A state moves one step at a time under one of 6 hidden systems, and each row is a state written as 18 numbers. Each run below is a few steps of one system.
q121, seq 1, 10 rows:
[[-20  -1 -24  -4 -11  -7   5  15  29   5  -8  21   4  -1  23 -30 -17   3]
 [  4 -14  -9   3  19  50  17   0  13   9   4   3  -8 -12  -5 -11   3 -20]
 [ -4   4  10   2 -19   4  34   9  -1  26  15 -16  -4 -28  -4  18  -4  19]
 [-25  19  -6  -3 -10  10  -7  -3 -14  -8  28 -14 -18  14  13 -21 -21  23]
 [-12   9  19   2   9  33 -20  17 -20  12   8   1  25  15  17  11   6 -17]
 [-10 -12 -11 -36  -3 -15   0   5  -8   4  18   7  -4 -11  19  31  27  -4]
 [ -2  -1  19 -31   3  13  -6 -18  11 -14 -21  14 -24  13  10   5  -9  26]
 [ 16 -44   8  13  -2  16  -7  -6 -11  -7 -11 -13  25   7   9   1   4  21]
 [ 12  -4  13  12  -4 -12   5 -28 -19 -25  22 -16 -12  -2 -17  21  21  -9]
 [  0  27  22  16 -20 -35 -14  -7  -1 -13 -13  18   5  11  12   1  -5  13]]
q121, seq 2 (10 x 18):
[[-19  20 -15 -33  11  15  -1  20   0  23  18  13 -13  -6  12   9   7 -15]
 [-17  -7   1 -42   5  22   6  15   8  19 -11   2  -8  -2  15  12 -11  20]
 [ -1 -33  -1 -23   1  32   1  -6  -9   4  14 -20  -5  10  -2  10  -7  28]
 [ -4 -12  29   0 -13  11   0  -9 -30  -7  17 -17  -3  19 -10  33  -5  13]
 [-16  -5  16  -1 -24 -22 -19  -9 -18 -21  18   3   9  27  15  16   1   5]
 [  0 -10  12  -2  -1  -3 -20 -13  -1 -28  -6  34   4  23  20   8  16 -21]
 [ 15 -27   9  -1  -3 -10   9 -15  17 -16 -23  24   7 -14  18  11  26  -8]
 [ 22 -12   1  14  -5  -5  16 -32  19 -23 -12   4 -18 -20   3 -16  10  19]
 [ 21  12  15  45  -1   4   7 -13  -4 -12 -11 -14   6 -16  -1 -24   0  14]
 [  8  29  -8  31   2 -19  -7   1 -13  -2  16 -18  11 -21   4 -20  17 -11]]
q328, seq 3, 10 rows:
[[-12  30   4  13  -6 -27  -4  -7   5 -25 -10  21 -13   0  23 -22  -3  -8]
 [ 13   6  -3  12  18  15 -16   3  18   3 -20  20  22 -10  20 -24  20 -20]
 [ 21   1 -14   5  17  -1  26   4   5  11 -10  -6 -13 -45  -4  -4  20  -6]
 [  0  31   6  -1   6   2   7  -2  16  11 -11 -30  -6 -16 -14 -23 -19  25]
 [  2  10 -18  12  14   7 -21  29 -27  22   0 -18  12  11  -9 -15 -18   5]
 [-12  20  -4 -26  14 -17  -9  18 -15  15  12 -12   1   0 -14  27   9 -25]
 [ -8  -1 -15 -44  -7 -18 -11   4  24  16  -2  17  -4  13  -2  10  -7  18]
 [ -4 -43  -9 -22  17  12  -2   3  -1 -12 -25   1  -7  21  -6   2 -16  -2]
 [  5 -35  14   2 -10  14  17 -13  10   3  14 -16  14   7 -30  26   3  -9]
 [ -9  -6   2  20 -35 -15  20  -8  -5  -8  21  10 -18  16 -12   7 -24  13]]
q453, seq 4:
[[ -5   9  14  18  15   8  21  -7 -12 -30 -16   0 -26 -16   9 -11   2 -25]
 [ 11  26   9  20 -11   3  -4  -3  20  20   7  -2  29 -23  14 -15  16  15]
 [  5  16 -21   5  22   3   1  18 -34   0  -8   4 -34 -15  11 -14  -3  -1]
 [ -6  35  29 -15  14   1 -10  -1  18   8 -19 -24  23 -13   2  -1   6  -1]
 [ 19  -3 -37 -14  13  -1 -15  16 -19  28   9  -4 -10  -5  -6  -1   4  25]
 [-11  10  25 -25  18  -6  -1  -4  -5 -14 -26 -26 -11  10 -20  14 -16  -4]
 [ 11 -16 -17  -9 -12 -13 -24   0   9  22  17 -11  30  16 -14   3   2  23]
 [ -4 -16  -5  -9   7 -14   2   0 -24 -22  -6   7 -30  25 -20  19 -14 -18]
 [ -8 -12  14  -4 -24 -19  -4 -12  38  -1   0   3  35  13  -4   7   0  -2]
 [ 10 -32 -35  14  -4   3   6  -1  -8  -8  12  30 -22  13  -5  -6  -3 -12]]
q453, seq 5:
[[ 15  11  12 -10  -3 -10  -4 -30  22  -2   3 -31   4  -9 -19  -5   6  32]
 [ 21  -8 -13  21   4 -14 -20   8 -34  -3 -10  -4  -6  20 -13  -7 -17  22]
 [-12  11  11  -3   5 -36 -14  -1  -2 -17  -6 -19  20   9 -12   9   9 -33]
 [ 17   4 -27 -11  -8 -25 -16   1  20  18   6  37  -2  11 -10   6   8   2]
 [ -6 -24  -5  -9  14  -8  16   5  16 -17 -42  10 -12   2  -4  -6 -17 -17]
 [ 13 -13  -5  15  -4  12  10 -14  37  11  11 -13  24  -6 -28 -12   4 -10]
 [  5   1  -7  33 -13  -5  28  13 -20   6   4   9 -26  -3 -21   4 -22  -1]
 [-37  26  11  11 -14 -10   5   9  15  -5   5 -12  18   5   9 -19 -20 -15]
 [  0  10 -23   2   5  25 -12  24  -5  28  19  30   3   8   7  -3   4 -19]
 [-24   2  15 -28   7  10  30  13   7   5 -15   1 -16 -21  10  21  -2 -15]]
q547, seq 6, 10 rows:
[[  0 -18 -22   0  16  31  -1  28 -20  16  -2  11   1  -9  26  -7   5  -5]
 [-11  14  16 -34  13  16  12 -12   8   3  12 -26 -15 -16 -11  19  12  -5]
 [  4  -1  -1  -9 -17  10 -10   6  -7  21   5   2   1   8  13   0 -16  54]
 [-11  -9   7  -8  22  11 -18  -1 -37 -25   1 -28  -4  17   4   1   0 -11]
 [  6   0  16 -14 -18 -15 -15  -9   4  12  20   3  23   9  -5  36  22   6]
 [ -3 -21 -18 -10  -7 -26  -2  -4 -18 -27  -6  17 -27   9  20  -1  -4  18]
 [  7  -8  27  -2   9   4 -15 -28  25 -26 -21  -4  22  13  -4  -4  10 -11]
 [ 32 -26 -11  33 -15 -10  13  -5 -11   4   8  15   1 -14  -3   9  19   8]
 [ -9  26  12  13  -2 -25  15 -17   5 -31  -9 -12 -21 -11  -4 -15  -7  -7]
 [ 16  17  -4  29  -4   1 -20   8  18  15  -7  20  32   3   9 -25   3   0]]
q225, seq 7:
[[  3   6   8  19  -9 -11  35  -4 -11  -2   5 -28 -16 -34  -5   2   0  14]
 [ -8  47   6  16  -3  -2 -19  -2  -1   3  11 -13   1  12  -5 -27 -18  13]
 [  2   9  -8   9  20  -2 -21  31 -32  12  -6   7  17   6   6   7   9 -30]
 [ -7   6 -12 -42  14 -20   3   0  21   7   0  -4  -3 -20  -2  14  23 -17]
 [ 17  -9 -10 -21   3   8  -1   3  18  19 -23  15 -14   6 -12  -2 -19  37]
 [  0 -37   1  10   7  15   8   2 -13  -7  -7 -40  14   4 -17  -3 -14   4]
 [ -4   9   5  11 -23  -5   7 -13   0   7  45 -11   0   9 -29  18   2  -7]
 [-26  14   1   1 -17 -24  -1  21 -16  -4  -2  24 -13  22  11   7 -27  -5]
 [-14 -15  -6 -12  11   5 -19  -3  24 -16 -10  14  24  17  15 -14   7 -32]
 [ 22 -25  -5   1  -2  14  22  -7  17   9  -2  32 -11 -18  -1  18  20  -7]]
q547, seq 8:
[[ -6   9  -1  -3 -26 -23   4 -11   7  -4  27  18   0 -15  27   9  26   8]
 [  5  11   5  -4  11   6 -12 -13   1 -25 -24  27 -23   0  31 -20   4   9]
 [ 21 -10  17   9  15  17  -1  -9   6   1 -18 -12  26 -26  12  -1  30  -3]
 [ 27  14 -11  10   0 -12   9 -12 -15   5  15 -11 -25 -30  -8   2  19  23]
 [ -1  39  16   5   7 -22 -17   5  -8  -5 -25 -17   2   0   5 -18 -14  21]
 [ 16   1 -24   3  21  -9 -34  17 -13  13  -2  -6  28   2  -1 -10  19 -14]
 [ 11   6 -10 -26  15 -31   6   7  -2   9 -13   3 -20 -10 -25  29  10 -11]
 [  0 -13 -15 -18  -3 -23  -3   1  29   5 -24  -8   7   6 -11 -16 -22  29]
 [ 19 -24 -11  17  19  15  -8   0  -8  -4 -10 -10   2  22 -34  -8 -14 -13]
 [ -8  -4  10  15 -19 -23  23   8   1  10  11 -15  13   1 -32  26  -9 -17]]
q328, seq 9 (10 x 18):
[[  7  -8  -9 -19  -4 -18  -6   6 -24   0 -11   4 -16  -9  25   8   2  42]
 [  7  -8  13 -19  21   7 -27 -25  -5 -24  -9 -29   8  13  -3  -3  11   6]
 [ 38 -18   1  11  -8 -12 -12  -6 -16  13   1   4  10   3 -17  26  17  22]
 [ -2   1   6   2  -7 -48   0 -17  -9 -33 -10 -16 -12   4  -8   3  -5   5]
 [ 20   4   5  18  -1  -9 -33 -14  18  -6  -9  18  25  28 -11 -11   2  -5]
 [ 17 -17 -14  22   4 -32  13  10  -9  -9 -20  17  -1 -14  -4   8  12 -28]
 [  0  20   7   3  -1 -15  11 -21  46  -8 -10  -3   3 -10 -18 -17   0 -14]
 [ 14  -2 -20  33   2   6   6  21   6  16 -21  19   2  -1  -5 -28 -22   1]
 [-18  16   0   9  18  -1  19  16   0   2  -2 -26   5 -18 -13  -7  -3 -42]
 [ -5  30 -16  -6  -9   5   3  15  26  38  19  13   1  -4 -10  -5  -9   5]]
q225, seq 10 (10 x 18):
[[ 13  -9   5   0 -17   5  -9 -26 -15  -6  29 -19  -8   9  -6   8   4  40]
 [ -2   4  21  12 -10 -15 -16  -6 -40 -21   5  -5  -6  26   1  16  -7  10]
 [ -2   1   2  -2  -7 -36 -29 -11  -4 -23   7   8  19  17  13   6  21 -13]
 [ 23  -7  -6  -4   5 -28  -8 -12   6 -16 -22  37 -14   3   1  10  17  -8]
 [ 18 -16   7   8   3 -22  10 -15  22 -18 -40  -1   6 -16   1 -12   3  11]
 [ 30   0  -8  40   0  -4   7 -17   9  -5  -2 -10   0 -12 -23 -26   0   7]
 [  2  31  11  38  -1 -17  15  11 -14   2  -6 -15  -1 -14 -16  -5 -10 -14]
 [-13  41 -18   6   6 -24 -12  19   9  12   5  -4  12  -6  -2 -23  -2 -21]
 [  6  15 -18 -15  28   4  -6  27   7  24 -21  16  -2  -5 -10  -1   1 -28]
 [ -3 -13 -13 -28  13   4  16  15  25  25 -16 -17   9 -23  -9   2  -2   1]]
q798, seq 11, 10 rows:
[[-16  17  31  -4 -11  17   1  15   6  25 -10 -12  25   0  11   7 -16  21]
 [ -8 -14 -32 -13   4  11 -18   8 -28   2  33 -10  -8  14   8  -7   0   8]
 [ -9  21  40 -24   4   9  -5  -1 -11   2  -7   3  -7  10   0  38   5  -6]
 [  0 -32 -16 -19 -17  -9 -14  -7   3  -2   7   7   8   9  23   0   5  37]
 [  7  -5  21   2  15  21  -4 -25 -18 -32  -3   3 -28  20 -11  10   1 -12]
 [ 12 -17  22  21 -29 -16   5  -8   1   1  -2   3  29  -7  11  17  12  21]
 [  1   6 -18  14  -2 -19  -5 -19 -14 -35  17   6 -31   6   4 -22   3  -4]
 [ 11  20  33  23   2   0  -5  -1  11  -3 -27  18  24  -6  11   2  13 -18]
 [ 15 -17 -42   7   4 -21   4  -2   3  -3  10   0  -2 -27  10 -20  24   0]
 [  9  37  20   3  20   7  10 -10  15  -4 -24  -4 -19 -16 -17  -9  -2 -11]]
q798, seq 12:
[[-31  11  10 -14 -20 -12  19  -3   9 -14  11  23 -25  10   7  14 -11 -17]
 [ -9 -14   5   3 -14  27  -2  -5  28  -1   2  34  15  14  26 -13  -2  -2]
 [  2 -23  -4  12   2  33  27  -7 -12  -8  19  10 -20 -15   9   6  16 -18]
 [-10  23  28   7 -22  12  26 -15  13   3  15  -7  -6 -25  15   1   4  19]
 [ -2  14 -11  20  -2  22 -11   4 -18  -2  12   4  -7  -2  32 -35  -5  21]
 [ -1  21  18   1  22  20 -11   7 -27   0   5 -15   9 -16  19   8  26 -19]
 [ 14  16  -8 -25   0 -14 -13  -4  -1  15   8  -4  -4 -23  16   7  25  34]
 [  8   7   4 -19  27   8 -18  -8 -13 -18 -31 -10 -21   4   8 -14  -7  22]
 [ 25 -19  15   6  11   3 -20  -7 -13   2 -11 -28  31   4 -12  11  13  13]
 [ 15   1 -11   1  -5 -41  -6  -7 -26  -9   7 -12 -19   5 -23  15   1  15]]

Which system made each run below?
seq 13:
[[ -5  17  35 -15  -2 -13  18   3  12   6 -24   5   3 -21   8  30  10  -5]
 [  7  -5 -37  -5   0  -2 -13  -3  13   3   3   0  -3  -4  15 -39  -5  32]]
 -> q225
seq 14:
[[-11  22  31  26  -9  26   9   8 -14   6   2  -8  11 -13  27  -7  -4  11]
 [ -9  26 -10   1   6  13 -13   4 -21   3  34  -7  -1 -14  27 -10  25  -7]]
 -> q547
seq 15, 2 rows:
[[-14  12  10  19  -1   3 -11  -2  23 -10  -2   6  32   8  13 -24   3 -33]
 [ 14  -1 -18  11   2   9  16  10   1  15   8  38 -14 -19   6  10  22 -23]]
 -> q547
seq 16 (2 x 18):
[[ 13 -14 -26  14  -4  15  10  13 -29  12  13  10 -25  -9   9  -8  -6  26]
 [-26  26  37  -6   6   8   3  -6  -7 -16   0 -33   5  -5  10   3   0 -11]]
 -> q798
seq 17 (2 x 18):
[[  7  -6   9  15  12  10 -19  -7 -38 -27  -7 -10  -3   3  27 -14   8  12]
 [ 18  19  20   2   2 -11 -17 -24  -8 -10  14  -8  10 -10   5  16  39  -2]]
 -> q225
seq 18, 2 rows:
[[ 15 -17  18  -8  -8 -11   3 -32  23 -12   4   0   8   7 -26  27  18  -9]
 [  7 -15 -11  20 -29 -32  13  -1  -2  -7  -4  19 -15   4   0  -3 -18  27]]
 -> q225
seq 19, 2 rows:
[[ -1   7   4  22 -25 -12  31   9 -15   7   1   1 -20 -20   7   3 -16  29]
 [-24  26   7   6   7   9 -21  -6  -4 -20   9 -21   7  14  15 -33 -10  -6]]
 -> q328
seq 20:
[[-11   7   2   5   5  17  15  13  21  19 -11 -32  19 -19  -4 -25 -18   9]
 [ -3  14 -23   5  10  17  -4  23 -20  28  23 -20  -4   3 -19  -9 -14   0]]
 -> q798
seq 21, 2 rows:
[[ 21   0 -26   7  -3  -4 -11  10  11  28  -2   0   7   7 -23 -17 -18  28]
 [ -9  -3  -3   6  20  -6   5  20 -24  -4 -16 -23  -7  10 -27   2 -22 -25]]
 -> q547
seq 22 (2 x 18):
[[  7   6   8  -7  24  54 -16  -6   6   6  -7   1  -1   9   2 -16  -3   3]
 [  5 -18  -1   4  -2   3  19  20 -29  21   9 -21   7 -26   5  24  12  10]]
 -> q328
seq 23, 2 rows:
[[  0   9  -9 -43  12 -28 -26  -8   5  -7 -13   4 -13  14  -4   9   3  10]
 [ 26 -35  -3  -9   8 -10 -17  -2   4   2 -31   5  17  16 -13  10  -1  16]]
 -> q225
seq 24:
[[ -3  -7  10  17 -13 -19 -17   0 -10 -19 -22   1  11  25  12 -16 -25  24]
 [  3  -7 -14  11  14 -10 -23  -2  -9 -14  12  -2  22   9  -1  -4  26 -42]]
 -> q453
seq 25:
[[ -4  -1  -8  -5  -1   0  -9  12   9   9   4  41   0  25 -10  17  -1 -36]
 [-19 -25  -5 -16  -9  -9  30   6  28  -5 -12  19  -2 -11  11   9  -1 -20]]
 -> q328
seq 26, 2 rows:
[[ 32 -24 -18   2  -6 -17 -25 -17   2  -2  -2  10   7  16 -11  -4   7  29]
 [ 13 -19  15  16   4 -23  11 -13 -19 -27 -20 -14 -10   4 -23  16  -2  -9]]
 -> q225
seq 27, 2 rows:
[[ 13 -19 -21 -20  18 -19 -22  13  11   5 -37   6  17   7  -1  -7   0   2]
 [ 24 -28 -14 -10  18  -8   6  -8  10   0 -14 -13  -6  -1 -41  10   4  -9]]
 -> q547
seq 28:
[[  2 -25 -30 -21   4 -14 -27   1 -10   0  18 -11  19   7  12   0  21   6]
 [ 14  -4  15 -24   9 -12  -7 -18  -5 -14 -15  13 -27  17 -19  32   3   2]]
 -> q547
seq 29:
[[  1  19  21   1  -4  16 -19   0 -14   7  17  27   3  26  -2  28   9 -17]
 [-12 -24  -7 -20 -15 -19   7   3  -1  -9  -2  20  -2  -9  37  16  15   7]]
 -> q798
